Where one turn sends some rows of the set: a few examples, then the rows asked:
j753: [-17   6  41 -10  11 -22  10 -15 -14 -15 -17  16  17  -1 -45 -12  19 -12
   2 -38  -6  11 -18  20  32 -24  27 -15  -5]
j508: [-19  -4  46  11  13  -6  -2 -15 -14 -10 -18  15  16  16 -19  -5   1 -16
 -10 -41   7   9 -24  25  51 -32  11 -10 -13]
j824: [  9  10  23  -4 -13 -24  39   3  26  -1 -23 -17  -1   9 -29  -2  10  -9
  -6 -46 -12   4  34   6   9 -33   6  11  17]
j230: [ -8   2  39 -12  -4 -29  31 -20   1 -17 -17   3  17  -2 -56  -3  23 -16
 -11 -39   2   3   8  16  10 -26  13   3   5]
j784: [-44 -13  20 -18  22 -10  22 -16   3 -20  24 -19 -40  25  19   4  26 -10
 -15 -48  -7  15  22 -33  -7 -19  20   9  -6]
j590: [-41 -14  23  -3  36  -3  16  -7 -18 -28   6  -8 -30  28   3   8  28 -10
 -31 -22  -4   9   5 -33 -14 -23   1  24  -3]
j695: [-38  -8  17  -7  31  -7   7   2 -25 -20 -20  -4 -32  27   8   1  -8  -7
 -23 -25 -22   9 -19 -15 -12 -21 -18  17   7]
j264: [-28   1  42  -7   8 -10  -3 -16  -4  -8  -7  20  17  12 -12  -1  -1  -9
   3 -54  -6  22 -22  26  54 -26  22 -18  -7]
j557: [-39  12  23 -17  23   6   5  13 -10 -31   0   2 -21  29  -1  19  -4 -18
 -25 -27 -21  22 -17   3  -9 -17  -2  31  18]
j901: [-29 -10  26   2  24  -8  21  -9  -4 -23  18 -19 -34  33   8   4  32 -22
 -28 -32   8   6  19 -36 -10 -27  17  25 -11]
j537: [ -6  21   1  -3  -8  -4   9  15   8   0 -25 -11 -17  47   4  -3 -18 -16
  -7 -32 -14  10  16   2  19 -25 -12  12  24]
j597: [  3   6  15  -5 -16 -26  40   2  18   2 -33 -19 -10  10 -24  -7  10 -10
  -4 -45  -6  -1  35   4   7 -31  -1   0  10]
j50: [-25   0  21  10  14  -3  22 -19  13 -15  28 -12 -24  39  27   8  29 -14
  -7 -36   4  16  25 -23  26 -43  34  18 -17]
j684: [-20  -7  38  24  13  12   4 -15   3 -21   0 -10   4  27  13  -7  -5 -16
 -19 -39   1  16  -4  24  63 -45  24   3  -3]
j135: [-30 -10  38  -6  33  -4  22 -16  10 -28  33 -19 -25  21   7   7  25  -8
 -29 -44 -13  13  19 -30  -3 -25  21  30   4]
j255: [-24 -16  29  18  27  -2  25 -30  11 -16  22 -19 -25  29  29  -1  19  -2
 -13 -40  -5   7  26 -25  28 -45  20  15 -14]
j386: [-52  -9  15 -22  30 -12  14  -8 -11 -22  15  -2 -30  27  12  10  27  -1
 -14 -34 -16  22   5 -38 -14 -19  15  14   1]
j496: [-18  -4  32 -27  -3 -40  30 -26   6 -10 -15   5  13  -7 -44  -7  18  -1
   4 -53 -15  11   9   8  12 -23  18 -12   8]
j744: [-24  -3  38 -13  13 -24  12 -23 -16 -12 -23  13  11  -5 -37 -16  14  -5
   4 -42 -10   9 -16  18  33 -22  20 -26  -6]
j378: [-23 -11  20  25   6  -8   1 -15 -12  -5 -15  -8  -6  37  21 -17   0 -12
  -4 -35   7  14  -8   1  57 -50  27 -11 -19]
j939: [-24   2  35 -12   7 -17  13 -16 -19 -15 -26  12   9  -1 -41 -13  18 -17
   0 -37   3   7 -15  25  30 -21  20 -24 -10]
j781: [-35  -9  25   6  17  11  27 -25  15 -23  24 -18 -33  29  31   8  21 -14
 -14 -41   5  10  32  -8  27 -37  20   9 -14]
j69: [-45  -6  30 -16  36   4  16  -6  -3 -35  25  -4 -21  22   2  17  25  -7
 -29 -32 -16  20   6 -22 -10 -18  12  29  11]
j365: [-19  -7  24 -18  -8 -37  31 -24  -9  -8 -32   1   2   0 -44 -11  22 -13
  -2 -42   6  -1  10   8   7 -24   7 -17  -6]
j629: [-28  -5  31   1   5 -19  -4 -15 -19   1 -22  18   8  20  -9 -10   3 -12
   6 -47   5  14 -24  13  50 -30  17 -25 -20]
j367: [-37   8  14 -19  25 -20   1   8 -14 -14  -1   7 -21  32   8   9  -3   0
  -5 -32 -36  27 -23 -24 -11 -23   7  22  15]
j130: [  2   6  18 -11 -13 -30  38  -1  25   3 -25 -17  -6   6 -21  -7   7  -1
   2 -53 -20   6  34   0  10 -30   5   0  17]
j161: [ -9  12   5  -7   1  -6  10   5  12   0 -23 -14 -18  36  10  -8 -26  -3
  -5 -42 -31  10  17   0  23 -23 -16   6  30]
j863: [-33   0  21   3   2  -2   0 -13   7 -10   6  -3  -1  31  24  -6  -2  -8
   5 -50  -8  31  -4  14  61 -42  41 -13  -5]
j401: [  4  19  11   3   2 -10   7  11  13   0 -17  -9  -6  43   1  -6 -20  -5
  -8 -35 -29  12  12  -5  22 -30  -8  22  31]

j508 goes to j264
j590 goes to j69
j50 goes to j255
And these:
j939 goes to j753
j365 goes to j230
j824 goes to j130
j135 goes to j784
j863 goes to j378
j367 goes to j695
j401 goes to j161

